rotation ticks, each row followed by its count of ticks
The counts run from 0 to 204.
[-4, 1, 1, -6, -6, 2, 0, 1, 17, 5, 10, 10, 0, 1, -5, 2, 11, -2, -21, -17, -4, -5, 2, -8, 4, -13, 14, -3, -18, 6, 11, 5, -6, -10, 3] | 122
[6, 4, 1, -6, 6, 6, 7, 5, 15, 10, 3, 3, 6, -16, 8, 8, 17, 3, 7, -3, 2, 5, 1, -1, -3, -5, 8, 2, 5, 30, 1, -14, -7, 7, 5] | 203
[2, -6, 6, -12, -5, 4, 9, 6, 15, 2, 2, 6, 6, -2, 2, 11, 7, -1, -6, -8, 16, 7, 18, -9, 3, -9, 9, -11, 7, 26, 1, 0, 1, 5, 7] | 194
[4, 6, -20, -16, 8, -2, 13, -5, 15, -4, 1, -4, -2, -3, -1, 18, 15, -2, -1, -8, 2, -1, 8, -13, 3, -8, 8, 4, -5, 13, -3, -7, -8, -8, 10] | 97
[-5, 4, -8, -16, 9, -10, 12, 2, 12, 7, 2, 0, 4, -8, 7, 12, -3, 1, 13, 2, 3, 8, 20, -4, 4, 0, 7, -4, 6, 24, -7, -7, -8, 9, -3] | 185
[-12, -1, 13, -8, 2, 3, 0, 3, 11, 23, 8, 13, 8, -9, 6, 4, -4, 7, 4, 2, -5, 4, 18, 1, 1, 5, 12, -4, -5, 16, 8, -2, 3, 12, -7] | 46
[-11, 11, 12, -10, 6, 0, -15, 1, 13, 24, 3, 3, 3, -4, 2, 0, 4, -8, -14, -5, -10, -8, 11, -3, 7, 0, 11, 1, -10, -3, 13, -6, -9, -8, -1] | 18
[6, -1, -12, -16, 2, 6, 19, -4, 8, -5, -5, 3, 1, 1, 4, 20, 15, -6, 1, -2, 7, 2, 18, -12, 6, -5, 8, 1, -2, 16, -8, -8, 0, 3, 8] | 82
[5, 3, -1, -13, 0, 2, 10, 0, 7, 10, -10, 6, 0, -12, 10, 4, 10, -11, 3, 6, -1, 5, 13, -4, 5, 2, 7, -1, 8, 25, -7, -21, -5, 12, 0] | 72
[4, 2, -11, -10, -2, -6, 14, 5, 13, 1, -1, 1, 0, -9, 5, 5, 6, -4, 4, -5, 4, 9, 9, -6, 4, -7, 7, -3, 7, 32, -7, -12, -14, 6, 0] | 199
[-17, 2, 10, -12, -1, -14, 9, 4, 10, 11, 10, 2, -4, 4, -1, 9, -11, -3, -6, -9, 0, 0, 23, -1, 7, -5, 12, -8, -7, 8, -1, 3, -13, 4, -11] | 38
[2, 6, -2, -13, 0, -3, 1, -1, 20, 2, 4, -1, -4, -2, -5, 9, 15, -5, -19, -18, 4, -5, 1, -10, 1, -15, 10, -5, -4, 10, 6, 0, -10, -14, 11] | 108
[-14, 6, 16, -17, 9, -7, 10, -1, 5, 10, 4, 0, 0, 5, 5, 18, -3, -8, -3, -3, 5, -4, 27, -1, 8, -4, 10, -7, -3, 2, -4, -1, -3, 6, -7] | 166
[-8, 12, -4, -3, 5, -5, -1, 0, 14, 17, 9, 8, 0, -11, 3, -4, 10, -2, -6, -7, -21, -3, -3, 2, 3, -4, 12, 7, -19, 8, 7, -8, -14, -2, -9] | 130
[3, -1, -6, -13, -5, 0, 16, 0, 4, 4, -9, 8, 0, -6, 8, 5, 6, -12, 1, 4, 1, 7, 19, -7, 8, 1, 7, -2, 4, 25, -10, -16, -5, 12, -2] | 70
[9, 5, -5, -15, 3, 6, -2, -4, 14, 11, -11, 3, 2, -13, 6, 5, 19, -8, -4, 2, 0, 1, 7, -11, 3, 1, 6, 1, 8, 19, 2, -18, 0, -1, 13] | 88
[1, 13, -13, -7, 4, 0, -3, -1, 11, 11, -3, 4, 2, -7, 5, -5, 15, -15, -12, -4, -17, -5, 1, -5, 10, -5, 9, 9, -14, 6, 4, -15, -15, -6, -2] | 0
[0, 6, -5, -12, 0, -6, 4, -1, 19, -1, 5, -2, -6, -1, -6, 9, 14, -5, -17, -18, 2, -4, 1, -10, 2, -15, 10, -3, -6, 10, 3, -1, -13, -14, 9] | 109
[-12, 7, 22, -15, 6, -2, -5, 0, 7, 23, -1, 6, 3, -4, 8, 5, -1, -10, -8, 3, -2, -5, 22, 1, 7, 3, 10, -6, 0, 4, 5, -8, 0, 7, -5] | 162
[-5, 4, 7, -9, 4, -3, 11, 3, 7, 16, 1, 7, 2, -12, 10, 4, 2, -1, 9, 5, -4, 7, 14, 4, 2, 3, 9, -1, 2, 24, -4, -15, -6, 18, -9] | 58
[-2, 9, -15, -7, 8, 1, -4, -2, 21, 13, 9, 6, 4, -14, 0, 2, 15, 5, -2, -8, -15, -2, -4, -5, -1, -3, 10, 7, -15, 12, 11, -5, -8, -8, 4] | 116
[-14, 5, 9, -18, 8, -8, 12, -1, 5, 8, 3, 0, 0, 6, 5, 19, -5, -6, 0, -2, 4, -3, 29, -2, 8, -3, 10, -6, -5, 3, -6, 0, -4, 7, -8] | 167
[-11, 3, -7, -7, -6, -5, 7, -1, 6, 10, 3, 13, -1, 2, 1, -4, 0, -12, -13, -4, -17, -2, 14, -4, 14, -2, 13, 2, -22, 3, 1, -5, -12, 2, -14] | 141
[-16, 9, 6, -12, 9, -8, 3, 1, 11, 11, 11, -1, -2, 8, -2, 14, -3, -4, -9, -12, -4, -8, 18, -3, 8, -6, 12, 0, -16, -5, 4, 4, -12, -5, -6] | 23
[6, 4, -11, -13, 3, 6, -8, -3, 21, 12, -1, 5, 4, -13, 0, 3, 18, 0, -8, -5, -4, -1, 1, -13, 0, -2, 8, 2, -2, 14, 12, -8, 0, -11, 15] | 103
[-6, 3, 4, -9, 1, -7, 13, 3, 6, 14, 1, 7, 0, -10, 9, 3, -1, -4, 8, 3, -5, 7, 16, 3, 4, 3, 9, -3, 2, 25, -6, -14, -9, 17, -11] | 57
[-11, -7, 18, -10, -8, 1, 8, 5, 8, 11, 6, 13, 4, 1, 2, 7, -4, -1, -8, -6, 7, 4, 24, -3, 6, -4, 12, -12, -3, 16, 3, 3, 1, 11, -5] | 50
[-2, 5, -5, -6, 4, 7, -7, -1, 21, 14, 10, 10, 5, -11, -1, 2, 16, 6, -9, -10, -11, -4, -4, -6, -1, -6, 12, 4, -15, 10, 16, -1, -3, -8, 6] | 118
[-8, 7, -12, -9, 6, 1, 5, -2, 9, 4, 6, 3, 3, 9, -1, 11, 6, -8, -11, -9, -8, -8, 15, -10, 13, -7, 12, 7, -25, -5, 4, 1, -9, -9, -3] | 10
[-11, 1, -3, -5, -7, -1, 8, -1, 6, 6, 7, 14, 0, 7, -1, 2, 2, -9, -16, -9, -11, -4, 14, -5, 13, -7, 14, 1, -26, 1, 2, 2, -8, 1, -11] | 139
[-16, 9, 11, -11, 8, -7, 0, 2, 12, 13, 10, -1, -2, 7, -1, 13, -1, -5, -12, -13, -3, -9, 16, -3, 7, -7, 13, -1, -15, -6, 5, 3, -11, -6, -5] | 22
